0: [14 62 28 82 38 32 39 21 60 72 37 66 37 42 50 47 44]
1: [72 58 48 49 56 52 46 51 56 31 40 66 43 69 53 56 32]
2: [15 31 47 35 34 44 42 56 32 47 35 27 34 23 69 26 46]
3: [49 52 44 82 40 47 53 41 59 64 40 64 55 54 46 52 37]
4: [50 53 44 71 65 74 58 51 43 71 49 36 53 37 66 59 57]
5: [60 55 74 57 49 46 52 62 48 48 43 35 47 56 59 50 61]
6: [60 44 72 31 44 54 67 74 46 30 57 51 44 56 56 55 61]
7: [39 31 49 81 53 42 61 30 64 65 63 31 69 34 41 60 29]
8: [57 52 62 47 43 29 55 53 42 53 65 23 51 67 71 50 60]
9: [49 56 66 60 61 53 47 52 66 57 58 63 53 55 37 52 53]
10: [48 68 41 57 62 34 38 63 53 50 46 65 47 62 46 44 57]
11: [42 53 51 54 22 30 54 47 59 40 44 65 47 68 50 41 28]
12: [38  6 71 76 77 40 41 37 50 40 80 69 58 39 56 61 28]
13: [51 50 57 99 57 45 45 61 50 64 41 34 43 34 41 66 53]
14: [31 17 53 99 49 24 36 31 49 53 68 99 63 39 48 57 25]
15: [63 60 57 57 76 57 52 57 61 65 71 40 50 43 65 58 65]
16: [58 44 60 52 39 53 18 58 43 32 60 93 46 56 55 44 56]
17: [50 46 50 61 41 34 40 28 31 43 54 49 45 50 52 91 38]
18: [74 41 47 59 50 47 51 47 83 41 53 86 52 45 62 49 48]
19: [62 29 50 24 76 37 38 58 49 49 94 41 55 42 56 75 47]
20: [58 36 75 46 73 29 42 51 40 42 83 64 67 60 46 52 67]
21: [47 37 43 43 34 54 58 53 58 47 66 36 58 33 27 30 61]
22: [50 43 45 76 59 32 39 56 48 66 75 73 46 51 50 53 68]
23: [54 51 62 52 39 53 57 58 55 47 31 63 59 58 44 48 59]
24: [34 48 36 45 33 33 38 76 34 58 29 28 41 50 60 40 48]
25: [38 58 37 63 41 35 56 26 55 56 20 46 33 39 41 37 37]
26: [73 39 54 43 57 85 40 58 51 38 68 53 51 62 39 67 46]
27: [43 40 50 42 43 69 59 44 42 54 49 49 51 61 48 48 54]
28: [54 39 46 43 52 53 68 43 46 48 50 61 52 40 45 45 50]
29: [52 49 56 40 56 41 52 51 44 59 73 17 64 81 66 57 58]
30: [49 51 53 53 47 52 60 39 30 60 49 23 51 57 71 67 76]
31: [76 56 60 46 69 71 52 58 41 46 52 42 55 55 52 63 48]
32: [47 59 41 76 36 45 53 47 57 58 42 62 50 54 50 49 36]
33: [27 63 47 31 29 43 55 51 33 59 36 41 37 72 38 49 46]
34: [ 5 35 37 33 33 34 33 52 31 52 31 34 21 27 69 25 37]
35: [73 49 56 43 58 85 41 59 45 44 72 59 53 71 43 74 50]
36: [38 48 49 77 38 52 57 34 64 62 35 54 53 36 61 36 42]
37: [65 55 51 52 50 51 50 48 59 40 60 65 46 51 37 52 37]
38: [54 40 44 41 52 36 53 56 19 60 60 24 56 74 63 55 55]
39: [51 55 50 49 45 56 56 34 27 65 41 12 57 55 78 64 76]
40: [46 38 47 49 55 34 43 47 58 48 45 59 48 45 61 38 39]
41: [39 50 40 39 66 47 36 61 31 45 55 46 33 61 19 60 60]
42: [61 42 49 44 40 67 63 42 58 36 52 65 46 37 50 43 39]
43: [37 45 43 46 56 58 61 33 56 24 39 58 42 33 33 24 40]
44: [51 56 53 36 54 50 53 51 46 45 55 46 44 45 38 53 50]
45: [25 50 47 73 50 31 45 48 70 50 38 64 38 30 43 21 48]
46: [41 64 33 80 30 58 29 63 68 59 49 48 38 41 94 24 68]
47: [57 44 65 51 63 77 54 53 63 51 85 49 77 51 50 40 90]
48: [53 54 73 40 36 69 60 27 63 37 41 57 68 29 64 61 47]
49: [41 44 62 51 34 60 61 38 61 55 35 35 69 41 72 23 60]
50: [45 41 49 55 36 39 57 44 50 46 47 58 68 58 50 41 50]
51: [41 50 36 37 66 40 41 41 31 57 33 51 48 56 62 69 31]
52: [29 26 64 80 62 52 56  8 56 64 38 61 67 33 71 32 73]
53: [45 61 49 69 34 44 51 50 63 60 44 53 53 46 47 45 42]
54: [55 66 45 57 63 43 42 65 56 51 45 65 41 60 45 54 49]
55: [36 42 52 53 60 44 56 42 60 61 48 45 61 34 43 27 74]
56: [41 49 60 69 39 44 50 46 64 59 22 47 67 61 35 46 34]
57: [46 42 53 68 33 77 53 46 53 48 37 62 53 34 62 46 34]
58: [48 48 43 53 53 30 52 49 44 58 49 58 46 63 33 57 46]
59: [50 37 48 64 37 37 57 43 70 47 32 80 57 49 51 37 47]
60: [48 47 55 42 39 49 55 41 46 37 53 40 54 54 49 41 43]

[37 65 55 22 67 51 62 49 33 56 55 21 44 45 44 55 40] -> 44 60
[47 50 45 42 58 48 37 52 33 46 51 48 38 65 24 60 56] -> 41 44
[80 56 51 45 49 51 39 67 33 49 51 35 55 81 46 75 32] -> 31 35
[98 42 38 55 63 79 66 62 64 58 55 78 27 48 79 55 53] -> 18 42
[44 38 64 74 39 33 66 34 71 53 37 66 54 49 54 43 48] -> 59 36
[42 35 40 43 32 53 59 54 60 51 60 35 62 35 27 26 66] -> 21 55
[47 59 45 60 44 72 60 48 45 50 33 45 49 49 51 48 30] -> 57 32
[24 55 46 54 39 57 34 56 55 61 30 58 44 41 32 46 53] -> 53 23
[65 63 67 99 65 17 38 45 18 86  4  4 18 81 42 99 50] -> 13 17
[39 56 48 51 55 30 52 34 48 49 27 51 59 47 54 65 26] -> 51 40
[56 41 59 23 62 58 36 59 51 24 57 53 35 33 56 50 44] -> 44 42
[50 54 53 38 51 56 52 42 35 43 57 42 36 43 39 41 44] -> 44 60
[40 55 35 39 43 36 57 46 43 49 48 58 40 61 31 47 39] -> 58 44
[40 58 48 50 23 42 50 59 55 37 42 68 46 66 44 43 27] -> 11 32
[15 60 49 50 30 59 56 48 40 71 19 34 56 55 48 38 53] -> 33 27
[34 29 50 83 51 23 29 35 23 61 78 84 60 61 30 64 39] -> 14 22
[67 66 51 41 56 34 50 57 53 33 38 60 45 68 64 48 39] -> 1 54
[45 34 51 64 33 37 58 38 76 49 32 72 62 51 56 36 48] -> 59 50
[19 18 56 39 33 52 43 64 27 44 12 50 53 46 48 30 29] -> 2 24
[41 40 53 69 32 72 56 37 46 49 37 57 57 39 55 53 25] -> 57 36
[40 56 61 51 52 67 59 54 57 66 83 40 76 43 46 39 96] -> 47 55
[22 65 37 49 59 40 48 35 53 46  4 51 42 61 40 48 21] -> 25 51
[46 47 48 32 52 49 57 49 48 50 65 45 41 36 34 49 41] -> 44 28
[56 44 53 95 58 48 45 66 43 72 50 36 45 39 42 75 53] -> 13 4
[78 56 47 43 73 36 29 45 57 67 90 45 49 45 35 67 48] -> 19 15
[54 61 57 89 69 37 38 54 49 61 30 54 50 45 39 59 39] -> 13 3
[51 55 71 59 48 66 54 60 59 36 26 62 65 58 58 42 47] -> 23 57
[26 64 32 69 26 13 32 59 61 56 38 73 33 83 33 63 12] -> 11 32
[58 46 60 39 51 76 57 49 60 30 38 63 53 39 52 35 39] -> 42 28
[72 39 56 69 44 48 49 47 81 39 52 80 56 44 57 46 41] -> 18 59
[42 47 50 51 22 36 56 49 61 39 42 65 45 61 45 34 31] -> 11 50
[43 49 35 39 42 29 56 45 48 47 44 63 40 57 29 50 33] -> 58 11
[20 45 67 26 49 67 57 57 37 47 51 42 35 25 34 48 59] -> 44 27
[38 57 29 44 43 31 45 43 51 47 61 49 39 55 45 61 29] -> 58 44
[48 37 45 55 41 57 72 42 64 51 26 53 75 32 57 35 65] -> 49 55
[40 33 38 64 50 44 42 45 43 55 45 44 37 28 64 46 40] -> 40 36
[60 18 79 48 84 36 28 65 32 28 99 89 63 64 19 74 54] -> 20 12
[25 33 52 85 59 46 51 10 62 64 36 65 69 24 71 35 73] -> 52 36
[52 53 56 36 50 48 52 55 46 55 77 21 61 68 63 60 57] -> 29 8
[55 42 53 62 40 35 40 34 37 47 53 49 42 49 61 92 37] -> 17 51
[63 45 58 45 68 31 47 49 56 53 57 53 66 64 87 44 72] -> 8 15
[84 44 36 51 49 46 56 49 46 42 46 77 34 69 65 53 56] -> 1 18
[59 55 60 52 48 66 61 62 43 53 45 34 59 61 63 47 56] -> 5 31
[45 42 60 47 57 58 71 56 51 72 54 10 76 43 75 37 60] -> 49 4
[59 53 56 61 58 56 55 55 47 55 46 39 54 62 63 45 54] -> 5 31
[31 47 39 47 31 30 36 76 31 61 33 33 39 52 56 38 46] -> 24 33
[64 52 49 37 65 71 50 50 32 53 56 36 52 62 51 63 72] -> 31 27
[15 71 19 80 39 17 46 24 55 79 21 53 58 58 49 31 54] -> 0 25
[36 56 64 59 36 54 63 47 59 68 38 30 70 53 75 45 49] -> 49 36
[67 42 73 30 37 52 70 78 51 29 48 52 42 59 56 52 56] -> 6 5
[44 38 49 31 59 52 57 49 50 47 64 46 34 33 34 51 33] -> 44 28
[58 59 59 36 67 46 30 83 26 22 86 59 40 58 19 71 31] -> 41 35
[45 53 54 35 57 51 54 50 52 42 52 54 46 45 32 47 50] -> 44 28
[36 50 53 32 39 36 59 43 49 47 51 41 48 45 46 44 40] -> 60 44
[32 70 78 37 30 68 40 63 59 25 22 72 61 67 34 24 76] -> 23 50
[42 59 50 75 56 39 32 64 48 74 57 34 55 54 29 62 59] -> 13 58
[18 37 54 44 26 66 33 46 37 48 48 55 52 73 29 53 51] -> 27 33
[53 49 75 56 46 42 56 59 40 43 39 39 43 60 61 52 63] -> 5 8
[75 41 52 69 41 43 49 47 85 38 61 84 57 43 67 47 48] -> 18 59
[23 50 45 57 38 28 54 56 41 51 48 57 43 52 41 53 56] -> 58 50
[66 99 81 23 91 95 33 99 48 24 40 20 48 30 19 22 87] -> 31 44
[34 60 47 42 42 16 43 46 43 54 62 52 43 66 36 49 37] -> 58 11
[24 69 42 42 21 29 55 44 30 62 30 44 33 74 27 43 44] -> 33 58
[43 53 42 71 51 36 52 49 51 52 50 60 42 50 27 60 42] -> 58 32
[45 42 41 79 59 30 35 55 45 71 68 64 38 52 49 58 69] -> 22 58
[43 48 41 71 38 24 32 56 58 55 80 66 40 44 38 48 52] -> 22 58
[49 59 54 31 59 50 52 53 46 43 52 51 48 49 37 43 51] -> 44 60
[49 69 35 30 21 40 40 52 21 46 28 53 37 84 50 48 75] -> 33 24
[37 43 40 61 65 48 45 32 60 63 58 51 61 41 63 52 49] -> 40 36
[74 44 38 46 93 34 28 58 37 51 96 44 47 56 37 99 46] -> 19 20
[25 46 29 72 53 45 61 53 55 81 66 43 40 38 37 37 65] -> 55 22
[38 58 35 48 42 47 50 42 58 30 27 72 36 51 29 28 35] -> 43 25
[39 49 65 44 38 58 66 42 57 51 37 46 65 37 73 31 56] -> 49 48
[28 60 44 36 26 38 54 44 28 60 33 42 40 68 30 47 42] -> 33 58
[26 59 65 51 11 69 44 45 37 23 50 38 49 65 41 59 19] -> 60 11
[57 59 70 50 58 43 50 58 41 47 39 33 44 56 61 47 61] -> 5 8
[54 35 44 44 55 55 58 40 48 49 51 56 50 39 40 38 49] -> 28 42
[ 0 39 45 50 36 15 67 21 63 68 50  9 73 49 52 55 34] -> 7 50
[56 48 45 45 63 51 42 49 45 51 79 39 39 43 49 61 43] -> 44 19
[35 26 63 47 47 24 44 67 27 66 19 21 39 41 64 45 62] -> 24 2
[39 70 78 38 39 70 34 69 61 22 20 72 57 65 33 26 80] -> 23 16
[57 21 74 54 81 33 27 62 30 38 92 89 63 68 25 77 51] -> 20 12
[62 52 60 42 58 71 58 60 42 73 77 21 56 36 64 64 67] -> 15 4
[82 41 38 29 50 26 48 47 42 47 78 51 57 66 48 74 58] -> 19 38
[44 46 43 54 53 47 60 21 64 42 41 55 45 24 41 34 51] -> 43 28
[37 54 32 67 39 51 44 65 48 57 35 39 31 39 63 28 52] -> 24 53
[54 43 59 56 36 61 24 52 52 34 64 96 46 50 49 44 58] -> 16 37
[22 56 25 29 29 39 41 37 26 59 24 56 36 53 44 35 47] -> 33 25
[61 48 48 52 51 71 57 48 43 68 54 53 37 63 59 69 54] -> 27 31
[49 53 56 45 33 86 68 41 50 52 24 37 61 40 62 33 48] -> 49 57
[67 46 47 37 53 45 45 52 65 53 57 58 45 52 60 65 41] -> 37 1
[66 51 53 28 59 43 50 45 44 42 56 45 44 74 44 44 73] -> 44 60
[48 49 45 66 38 52 56 64 42 43 41 71 46 44 45 65 41] -> 32 23
[34 51 27 61 38 40 37 60 47 58 34 39 40 42 61 27 50] -> 24 53
[52 64 27 65 43 29 44 38 52 56 46 59 48 65 56 60 30] -> 32 3
[56 23 81 48 82 33 28 60 33 31 89 93 73 62 22 70 52] -> 20 12
[43 41 35 61 53 37 44 48 59 50 38 55 47 49 64 43 41] -> 40 32
[41 43 52 41 54 74 58 35 37 50 47 23 59 56 31 71 44] -> 27 44
[43 49 42 65 37 34 31 59 60 55 80 61 40 35 37 43 61] -> 22 53
[80 68 74 36 64 50 42 63 55 47 66 55 57 65 56 63 49] -> 31 35
[62 35 47 22 69 31 37 59 55 48 84 44 52 45 53 65 44] -> 19 44
[48 50 40 58 53 62 47 66 45 72 57 18 40 46 91 37 64] -> 4 30
[53 52 59 46 56 60 46 47 62 43 50 67 44 55 40 67 23] -> 37 1
[70 45 47 51 62 61 57 63 59 53 69 63 42 43 39 61 43] -> 37 9
[46 43 44 52 49 48 60 30 61 38 37 61 40 27 43 31 44] -> 43 28
[58 49 60 40 64 81 60 50 51 54 55 23 60 40 49 54 48] -> 31 44
[20 58 28 26 27 40 43 33 27 55 21 49 34 58 45 38 51] -> 33 25
[46 35 57 59 34 37 62 40 71 43 32 71 63 51 57 34 45] -> 59 50
[36 47 31 47 62 41 39 49 38 53 34 51 43 57 66 66 36] -> 51 40
[61 31 80 46 74 30 39 57 35 40 83 68 61 68 44 56 67] -> 20 22
[81 24 63 40 66 56 55 40 73 38 55 76 48 33 87 51 79] -> 18 42
